In the data rows, 128 means zero.
Here are some numbered points:
[140  94 179 139 195 121 186 115 134 129 111  90 104 167 103 143  79 174
 149 129 141 108 131] 0
[164 134 111 103 123 129 120 154 158 106 166 168 136 107 163 160 141 105
 183 148 158 175 113] 1
[129 106  87 136  94 121  82 202  88 171 145 144 136  27 128  60 160  93
 131 183 111  87 151] 2
[146 141  70 126 120 136 103 111  86 125 150 160 135 101 160 145  98 115
 113  87 114 169 121] 3
[111 135 103 151 106 146  88 103  58 143 135 156 101  95 108  90 124 121
 119  65 111 149 148] 4
[ 97 111 142 138 134 130 126  99 112 140 108 164  93 124 117 110 131 121
 110 127  98  88 122] 5
[ 84 116 126 157 144 165 110 124 138 138 121  77 122  92  86 147 114 135
 124 126  93  86 119] 6
[105  89 158 146 107 113  97  73  77 169 106 175  90 173 130 101 151 129
 116 103  78 130 102] 7
[134 156 120 129  85  98 113 123 154  72 145 109 169 196 172 171 126 147
 135 143 152 161 137] 8
[119 125 148 125  89 109 106 124 132 121 145 134 133 158 136 130 142 106
 151 116 108 151 151] 9
[223  86  54  99 180 132 108 110  11 249 143 198 172  44 109 123 105 118
  87 151 144 146 103] 10
[150  98  94 132 207 136 112 107  81 181 143 206  51  67 116 128 127  95
 140  94 131  72  73] 11
[150 119 170 121  91  76 202 148 124  84  60 149 128 206 144  86 147 143
 120 145 143 141 132] 12
[ 74 148 142 156 129 137 158 148 193  90 108 106 121 117 110 137 111 133
  70 139  88  93 142] 13
[109 141 149 128  72 114 147 170 193 142 113  85 156 133 143 135 120 128
 138 161  96 145 142] 14
[ 97 109 159 143 101 109 188 165 126 112  65 142 121 151 114 111 117 151
 164 134 103 116 176] 15
[178 139 110  82 123 102 159 185 170 134  92 144 157 120 171  80 161 111
 100 211 178  84 109] 16
[113 144 126 113  65 119 109 151 147 142  94 137 168 141 139 124 131  90
 109 166  96 149 108] 17
[131 158 118 128  86  96 114 122 149  72 146 113 172 196 174 172 128 147
 132 136 147 161 141] 18
[109 103 174 181 101 172 123 177 141 205 137 175  67 115  90  70 135 142
 111 148 126  88  95] 19
[123 144  94 102 142 126  94 116 144 110 162 113 105 120 161 183 109  71
 192  84 119 126 110] 20
[ 96 128 143 144 120 132 129 123 140 116  98 119 134 166 106 149 117 131
 133 124  90 136 107] 21
[127 120 111 147 154  90 123  70  87 129  92 117 140 162 129 108 148 161
 118 118 150 130 136] 22
[111 118 168 166 127 167 113 147 132 111 153 107 121 181 115  85 108 126
 109 137 100 110 152] 23
[ 95 134 143 165 180 176 138 128 123 114 122  58 153 193  46 180  81 186
 137 120 100 162  91] 24
[ 93  91 154 152  82  94 100  71  74 142 137 143 144 212 129 105 162 143
 109 125  72 171 131] 25
[ 47 118 179 193 114 155 131 168 154 169 157  86  61  31  56 100  88 137
 125 117  58  61 204] 26
[109  99 170 185 109 178 123 170 132 207 138 174  65 107  90  68 130 144
 109 147 126  82  88] 27
[146 103 130 103 131 107 142  91 124 120  89 149 143 164 169 139 134 118
 130 129 124 111  99] 28
[111 111 179 148 118  90 155 139 134 196 144 142 100 104 111  77 125 149
  92 144 118 124 188] 29
[140 141 161 114 166 154 172 147 186 123 124  86 119 144 109 193  80 136
 171 112 144 130 105] 30
[122 135  56 132 119 133  54 119  70 123 175 156 131  95 138 116 148  84
 143  94 107 155 120] 31
[164 145 112 138 127 142 105 184 149 157 151 159 138 109 141  59 143 111
  90 149 176 131 103] 32
[117 118 168 137 140  95 160 112 157  89  72  98 149 227 123 134 134 162
 117 151 134 129 114] 33
[102  95 200 146  88  95 148 167 140 117 145  66 144 129 120  80 114 173
 134 198 124  85 227] 34
[ 79 103 150 126 109 154 130 194 141 202 164 140  46   0 101 135  87  87
 188 103  80  57 182] 35
[143 143 161 116 166 149 171 145 180 127 129  85 118 145 108 190  83 142
 170 113 144 137 112] 36
[ 64 113 127 153  86 163 111 182 119 201 115 163  90  40  81 123 121 120
 134 118  58  95 133] 37
[ 62 149 139 178 110 125 117  85  99  85 110 130 101 160  98 112 109 145
 133  44  83 153 168] 38
[122 152  69 125 152 139 101  99  59 111 136 162 118 116 130 138  84 103
 147  43 108 180 116] 39
[192 125  81 121 205 104 145 111 131 185 126 142 109  65 169 106 135 116
 113 124 199  91 159] 40
[110 123 169 163 124 169 113 146 128 110 154 110 126 183 117  87 108 124
 109 142 101 112 148] 41
[231 127  87  98 225 151 165 133 151 156 172  95 152  84 141 147 114 150
 117 169 240  96  96] 42
[127 135 146 118  77 103 138 164 121 130 142 127 146 120 132 106 153 142
 135 141 131 159 180] 43
[133 173  87 109 124 174  91 135 179 112 141 102 150  78 128 186 106  73
 131 124 130 103  86] 44
[ 81 118 129 143 129  96 118  97 110  91  93 145 115 162 125 126 148 116
 129 106  81 114 139] 45
[148 128 109 119 142 163 145 157 117 150 175 103 130  53 109 148 112 145
 173 117 136 149 162] 46
[ 67  65 169 132  95 106 141 121  21 158 135 138  89  69  88 126 136 177
 202  95  52 133 255] 47
[150 174  70 129 131 150  90 147 146 111 175 180 101 115 163 120 135  75
 126  84 168 165  78] 48
[175 162 127  80 118 100 161 158 191  87 136  76 189 132 149 167 147 137
  87 232 208 146 118] 49
[126 156 122 113  80 147  89 123 140 120 156 107 155 100 118 137 115  88
  79 159 134 109 124] 50
[164 148  88 115 188 132 117  99 112  78 156 101 118 141 141 175 114 125
 175  82 169 155 100] 51
[176 161  69  94 114 151 106 175 205 126 121  97 182  59 143 188 141  76
 125 193 185  75  67] 52
[125 160 114 127 125 140 110 127 191  80 121  70 177 168 131 175 122 118
 114 155 145 129  77] 53
[132 127 126 153 147 156 134 130 115 137 110 154 109 117 109 112 129 146
 123 112 158 128  92] 54
[129 154  87  92  92  62 118 103 107 117 140 221 163 153 190 115 129  97
 141 113  94 215 147] 55
[145 142 144 108 113  70 139  58 146  77  90 114 154 255 166 193 162 138
 137 118 136 163  97] 56
[144 152  93 135 137 152 106 142 153 145 172 114 114  93 131 174  99 112
 166 112 145 129 102] 57
[182 121 124 128 206 173 143 141  93 150 186  65 128  78  82 149  79 171
 149 133 189 135 137] 58
[ 71 124 168 141  75 122 155 154 126 141 128 101 124  68  87 106 127 172
 155 108  77 152 240] 59
[139 145 138 126 141 123 123 129 100 106 182 124 122 187 139 110 136 158
 112 112 127 161 139] 60
[137 142  92 130 137 181 114 182 134 157 187  85 163  67 108 142  96 144
 142 150 112 167 132] 61
[197 184  33 110 178 136  28 107 140  99 145 167 128 145 184 129 162   7
 103 116 178 176   0] 62
[157 122 139  98 125  99 133 100  93 116 140 158 121 147 164 122 143 135
 148 112 154 155 161] 63
[ 66 152 137 176 108 127 114  79  98  91 111 130  98 162  97 119 106 146
 129  43  82 153 167] 64
[137 147 129 151 186 161 189 131 175 137  98  56 143  90  89 122  65 197
  86 120 203  83 110] 65
[186 119  91 113 181 154 132 117 135  95 148  63 146  71 136 158 141 140
 170 142 181 114 138] 66
[ 97  89 197 121 111  71 176  92 133  84  68 107 139 210 140 143 146 166
 144 144  95 132 183] 67
[ 84 120 150 139 131 133 119  90  91 151 112 181  66 136 108 120 119 108
 137  55  70 132 125] 68
[140 139 172 144 118 120 168 154 196 139  64 116 155 241 120 123 116 143
 136 174 145 152  60] 69
[134 178  80 103 120 170  84 130 176 116 136 115 145  72 132 185 108  65
 122 119 136 103  80] 70
[154 148 104 114 124 110 139 152 163 107  93 110 167  96 136 164 155 133
 128 194 180 150  88] 71
[165 165  97 102 129 168 131 112 198  76 117  84 195 184 151 245 110 119
 138 127 160 168  43] 72
[117 143 151 150  76 149 143 140 162 151  93 114 154 115  66 129 140 147
  99  95 140 148 166] 73
[163 146  91 113 145 143 105 115 155 130 130 166 170 123 161 110 150 107
  85 201 149 124  75] 74
[192 150  53 116 178 153  78  99 115 100 171 149 149 145 173 130 147 108
 105 109 182 147  71] 75
[114 135 114 135 103  85 119  93  79 103 102 167 107 152 142  97 171 129
 124  83 119 147 146] 76
[150  98 126 105 142 114 136  94 117 128  91 148 139 160 168 135 134 122
 130 137 126 103  96] 77
Which point above is nearest to each new point? Its number follows each.
[129 130 111 149 174 141 130 117  95 166 130 150 108 131 149  85  82 162
 105  90 142 141 111] 54
[167 150 100 139 129 144 105 176 146 153 157 163 137 111 139  64 147 110
  85 144 176 135 100] 32
[ 97 125 142 136 124 133 131 120 138 117  97 124 132 162 108 148 120 125
 128 119  93 133 107] 21
[129  79 180 145 115 116 150 149 104 191 113 138 134 130 106  59 151 161
  70 195 133  87 145] 29
[180 159  72  97 120 148 109 174 209 128 116  86 181  61 142 193 138  85
 121 195 189  80  68] 52
[ 84 117 124 143 132  98 120  97 110  85  97 148 118 165 129 128 146 116
 132 105  79 116 136] 45
[157 138  74 127 198 193  94  55  95  88 166 108 101 138 131 210  87 126
 149  54 146 109  47] 51
[ 88 116 150 142 128 128 120  93  89 145 115 186  68 144 115 119 125 109
 132  57  71 128 126] 68
[106 158 101 120  93 132  88 105 109  88 166 114 157 130 129 138 135 119
 118 112 111 158 156] 9
[121 132 103 121 142 139 120 164  76 141 182  86  80  39  90 160 106 129
 211  79 102 121 171] 46
[168 152 101 137 135 146 103 176 151 150 156 154 141 112 139  65 149 108
  81 149 177 134 101] 32
[134 129 129 154 143 151 136 130 124 137 112 150 111 117 109 110 129 147
 124 116 158 128  93] 54
[148 112 107 124 157  86 119  36  74 105 109 110 158 201 147 163 123 160
 145  98 167 159 112] 22
[148 120 172 113  91  80 200 149 126  89  61 150 128 203 139  85 148 147
 116 149 145 145 132] 12
[174 154 114  75 137 128 207 202 230  56 105  70 236 179 164 189 119 133
 152 214 178 165 118] 49
[105  87 187 120 117  76 174  88 134  87  67 108 141 212 140 150 152 156
 142 142 105 129 171] 67
[115 122 115 138 135 192 113 129 129 144 155  77 130  27  85 154 110 137
 127 114 104  77 145] 6
[157 150  68 112 138 149  53  87  97 114 170 155 141 117 160 126 149  73
 134  97 124 146 103] 31
[126 142  97 107 142 127 100 121 145 107 156 116 110 118 156 186 106  81
 187  84 118 122 110] 20
[143 142  72 122 119 138 103 114  92 131 150 158 130 102 157 143  92 114
 111  88 117 166 124] 3
[107 163  97 118  89 129  87 102 110  85 162 116 159 133 127 143 137 116
 122 106 109 165 157] 9
[ 89 119 153 137 130 131 122  90  93 153 115 177  67 137 110 120 118 111
 140  58  70 126 124] 68
[171 150  84 111 191 130 120  91 110  79 153  98 121 149 142 183 111 130
 181  77 172 154 101] 51
[138 149 120 151 191 166 192 140 180 141 103  50 147  77  89 127  65 201
  82 130 209  77 119] 65
[170 127 111 119 106 108  94 100  85 152 103 175 177 161 155  54 167 111
  25 192 168 109  94] 74
[127  79 185 147 116 121 153 154  99 192 115 141 130 128 105  58 149 167
  74 193 131  91 150] 29
[ 93  99 179 129  68 104 140 173 109 166 154 132 107  63 121  82 152 129
 160 131  93 139 236] 59
[159 138  75 142 145 155 111 129 123 134 100 141 134  87 125  98 152 106
 110 129 151 127  84] 54
[136 142  91 132 137 179 112 181 134 159 186  88 161  69 109 139 100 143
 143 151 115 166 137] 61
[121 127 118 144 150 130 123 102  98 144 134 133  91  83 102 129 107 129
 148  46 126 127 158] 4
[179 157 116  73 134 128 210 200 230  56 109  65 236 183 170 189 119 134
 157 209 177 168 117] 49
[ 94 103 177 128  71 109 129 169 109 165 154 140 108  64 122  80 148 124
 163 129  90 140 236] 59
[157 122 123 117 133 135 135 115 129  90 154 115 117 126 162 130 149 136
 150 109 156 109 166] 63
[123 146  90 102 144 129  92 111 142 108 157 113 110 116 161 187 110  78
 182  87 119 125 102] 20
[144 127 111 117 135 155 143 160 121 146 173 104 130  60 113 145 115 146
 172 118 128 156 166] 46
[152 108 103 124 152  82 118  38  73 108 110 111 153 200 155 169 127 154
 151 103 169 161 109] 22
[ 40 125 177 164  48 134 145 159 101 166  92 144  99  79  68  93 122 155
 144  75  49 152 221] 59
[195 151  53 115 178 152  77 102 121  95 174 141 150 152 171 135 146  99
 112 107 183 150  67] 75
[115 150  92 118 119 167  95 122 128 121 137 144 153  85 115 121 133 101
 101 163 115 123  87] 50
[118 143 148 143  80 146 145 138 161 147  95 110 156 110  68 131 141 147
 102  99 139 144 169] 73
[104 132 115 155 120 160  94 120  99 129 173 135 125 118 108 102 129 122
  90  99  99 137 113] 4
[103 112 142 139 133 131 129 102 110 136 106 169  93 121 116 106 131 122
 112 131  93  86 120] 5
[131 111 179 151 166 127 124 104  95 190 133 111  45  61 114  67 141 152
 136  90 171  76 205] 29
[131 130 107 144 174 142 127 120  95 165 134 147 108 134 149  88  81 163
 103  86 143 146 109] 54
[115 148 109 144 169 161 109 117 131 120 117 149 115 150 109 128 126 129
 103  97 114 131  85] 54
[234 129  86  97 225 151 164 134 155 153 164  97 155  89 143 156 112 153
 112 162 238 101  88] 42
[112 153  92 123 111 163  99 119 133 119 134 143 158  91 111 122 137 105
  96 163 112 124  94] 50
[119 122 151 126  87 103 102 121 127 119 145 135 131 160 138 127 146 102
 153 119 106 154 156] 9
[126 100  86 135  98 121  81 195  94 171 144 146 136  27 129  61 153  95
 132 188 116  89 148] 2
[103 124 136 140  70 113 113 116 149 126  64 133 186 168 106 107 188 139
  65 167 108 126 125] 17
[126 160 104 117 134 162 148 120 142  98 105  51 191 139  83 208 101 167
 120 151 150 137 110] 53
[130 128 125 155 148 156 133 127 121 136 114 149 112 119 109 115 128 147
 121 109 156 131  92] 54
[141  97 194 132 119 148 156 183 117 200 175 134  90  91 112  94 112 167
 154 144 136 113 193] 29
[133 103 202  98 113 104 154 147  91 180 126 166 101 143 145 104  95 136
 136 145 114 129 188] 29
[127 144  95 128  94  98  93 109 114 110 145 127 145 131 152 127 154 114
 143 116 135 161 148] 9
[ 98 114 159 147 107 111 187 160 137 111  64 133 118 153 112 114 114 153
 166 125 100 122 175] 15
[128 126 113 146 168 141 126 125  96 167 128 151 106 132 144  83  81 159
 110  91 141 135 112] 54
[125 147  90 127  98  99  93 109 116 105 145 125 146 122 155 133 150 120
 147 112 132 159 147] 9
[117 129 133 171 101 139 110 144 126 159 127 114 142  97  92 117 129 163
 126 164 146 154 109] 54
[164 155 108  97 134 149 134 132 172 102 139 101 171 151 146 174 120 117
 142 127 157 159  95] 53
